In the rows, zero is written as 128.
Where one turn sends some rows of the set: a few examples, then the rows asked
z260: [160 115 153 120 145 135 134 129  88 169 118 117 149 127 130 101 126 104
 158 121 127  90 137 115 117 108 115 136 133 105 160 125 134]
z867: [131 122 135  82 102 119 162 115 143 139 119 157 144 100 131 103 133 101
 129 121 134 113 138 131 123 121 152 170 112 117 126 127 121]
z798: [152 123 168 127 126 162 138 115 108 147 128 129 101 128 103 122 137 115
 143 121 123 105 104 103 119 112 160 132 127 119 140 120 103]
z452: [148 106 132 140 122 149 137 105 100 150 114 106 137 123 126 134 112 109
 115 119 123 110 140  89 113 135 127 137 146 104 101 140 128]
z659: [142 108 117 118 120 115 159 103 127 131 140 144 132  92 132 119 118  90
 146 140 134  82 134 139 111 111 132 157  90 127 128 125 156]
z495: [135 102  96 109 113 122 138 129 131 133 116 156 125 108 124 117 123  81
 139 134 126  95 133 157 116 130 164 138 109 132 121 129 122]
z257: [154 109 132 137 124 134 134 113 106 151 118  98 138 120 126 137 128 117
 120 109 119 108 139  87 117 143 120 136 133 101 113 147 122]
z772: [139 112 124 106 123 126 159 103 142 134 132 150 132  95 132 119 132 100
 138 150 128  70 128 144  99 108 127 151  98 130 129 134 144]
z752: [131 112 124  86 102 106 159 124 141 140 111 149 138 103 150 109 124  93
 129 136 138 109 139 132 113 131 159 146 111 124 132 121 117]
z312: [139 126 115 116 113 110 153 100 137 139 132 151 131  97 132 123 134  88
 147 133 122  86 136 135 115 113 133 168  97 118 114 138 153]
z8: [151 126 152 134 133 136 136 140  97 167 111 108 141 141 117 104 128  98
 155 119 128  98 142 115 118  95 120 133 129 106 157 133 129]
z968: [149 123 150 130 144 134 137 133  99 177 116 118 142 138 123 100 120 105
 153 117 120  98 144 120 120 108 118 126 135 102 161 126 122]
z440: [125 117 107 108 107 127 134 131 135 140 119 160 136 113 115 119 133  86
 146 128 129 101 148 165 133 117 147 147 110 120 119 145 119]
z486: [160 132 157 130 130 155 132 124  96 142 143 137 100 116  97 136 133 110
 145 121 138 104 107 106 119 119 156 133 131 115 141 131 115]
z572: [163 133 161 128 117 160 138 121 109 145 136 135  99 125  95 131 127 113
 143 119 132 104 106 103 114 122 154 142 140 109 143 123 112]
z95: [142 117 123 110 109 105 155 111 138 141 124 145 128  97 137 121 125  84
 141 140 126  87 126 146  93 115 146 152 100 132 127 118 150]
z276: [140 107  99 105 117 144 138 132 145 138 122 153 125 110 123 117 125 101
 133 140 140  87 134 161 125 128 155 141 107 122 127 151 124]
z665: [128 112 140  82 109 118 157 123 139 132 125 143 141  93 137 109 116 104
 114 128 143 113 149 130 119 123 154 159 110 120 134 119 127]
z419: [152 115 150 126 135 139 136 128  95 168 112 121 144 140 126 105 124 102
 163 127 124  88 142 117 120 107 110 131 140 101 160 124 121]
z114: [148 103 138 131 124 147 136 112  94 152 118 105 147 114 124 137 115 115
 112 114 132 120 136  99 113 138 128 132 142 109 103 144 122]
z831: [167 119 160 128 117 155 140 119 101 139 139 138 107 125  90 120 142 110
 139 114 125 111 108  97 117 115 149 134 132 116 133 125 107]
z378: [150 102 139 142 124 148 139  98 109 158 115  98 132 123 134 136 123 121
 121 118 117 110 125  94 115 139 131 131 128 108 104 141 122]
z624: [158 133 162 135 127 153 147 114 106 150 142 138 102 122  95 121 127 114
 138 116 127 112 106 100 114 116 153 134 132 114 140 122 111]
z232: [149 113 153 132 140 143 127 129 102 177 106 107 138 143 135 104 128 104
 155 125 115  91 139 121 122 103 125 125 126 105 151 127 127]
z83: [150 107 129 146 129 141 138 104 102 160 124 110 136 120 123 134 115 116
 117 112 115 115 137  97 113 142 124 127 137 103 105 143 124]
z18: [138 101 107 107 109 131 130 136 131 134 134 157 125 109 119 124 119  93
 140 135 140 101 148 165 135 128 154 134 105 119 128 137 123]
z529: [131 113 134  80 113 130 157 121 148 140 117 152 139 104 146 102 126 104
 111 145 143 103 147 129 115 114 153 147 113 120 126 135 127]

z665 -> z18
z798 -> z232
z419 -> z452
Where do these go?
z624 -> z968
z867 -> z440
z276 -> z772
z495 -> z95
z8 -> z257
z260 -> z114

Where one turn sends some rows of the set: a few examples, then the rows asked
z462: [102  95 140 107 134 167 119 155 137 123 124 126 173]
z740: [107  99 130 123 186 154 141 141 155 133 148 142 180]
z935: [127  90 127 130 149 159 123 119 155 109 112 131 161]
z262: [128 106 130 141 151 162 138 158 152 120 147 147 169]
z785: [104  93 140 121 166 144 118 128 145 156 124 126 144]
z865: [112  92 147 122 156 158 145 142 136 178 136 141 170]
z357: [121 120 143 120 170 188 133 124 107 168 139 146 176]
z225: [130 105 137 125 164 203 122 128 151 150 157 145 178]
z538: [ 98 115 147 125 168 180 138  98 132 143 135 147 193]
z595: [137 106 118 128 137 170 136 116 111 159 133 151 188]
z885: [ 85 114 150 127 156 157 108 128 138 125 121 142 167]
z504: [123 115 149 104 119 162 124 142 126 150 127 144 163]
z42: [119  99 149 140 175 154 126 102 154 155 125 141 174]
z927: [119  83 128 113 140 164 140 113 122 155 104 146 162]
z722: [116  86 118 119 134 173 113 145 138 153 122 158 155]
z353: [109 137 147 103 156 188 125 131 140 153 135 146 153]
z926: [115  98 134 121 141 140 142 111 113 125 117 127 166]
z664: [105 117 162 135 147 173 140 102 140 147 127 149 187]
z887: [131  88 113 130 174 179 150 128 133 136 137 161 158]
z313: [109  97 148 123 167 179 126 112 150 115 142 116 154]
z929: [115  72 138 150 157 167 127 116 131 142 143 154 165]
z985: [112  73 131 126 163 161 126 113 120 141 144 166 164]
z933: [117 135 117 124 146 185 135 146 134 134 130 160 179]
z172: [121 100 153 127 161 165 136 107 156 118 140 133 144]
z960: [129 111 120 110 144 193 130 142 108 122 126 135 163]
z669: [117 121 157 120 144 168 106 116 129 141 115 116 178]
z724: [137 114 107 118 156 171 144 146 141 165 133 144 156]
z280: [129 127 141 138 178 183 116 131 139 122 148 130 174]
z674: [138 110 126 119 158 196 123 114 146 135 157 157 168]
z199: [113  92 110 142 156 139 127 143 140 137 119 140 171]
z949: [105 142 139 125 178 155 138 128 141 137 132 127 168]
z734: [102 108 148  86 153 155 128 125 130 163 127 140 174]
z768: [128 120 138 120 171 149 147 128 145 159 151 162 170]
z351: [125 103 118 119 144 178 127 130 108 157 134 139 201]
z286: [133 130 140 120 143 181 137 125 144 133 131 106 180]
z920: [147  88 119 126 137 169 125 129 128 131 139 121 149]
z681: [108  93 141 132 146 152 138 113 115 139 118 110 173]
z422: [119 122 131 105 147 159 120 142 146 104 138 146 173]
z732: [131 131 129 100 147 181 136 112 129 133 131 114 177]
z268: [140  87 110 110 158 170 123 136 124 128 147 123 157]

z42 -> z669
z422 -> z768
z926 -> z172
Where do these go?
z681 -> z313
z949 -> z353

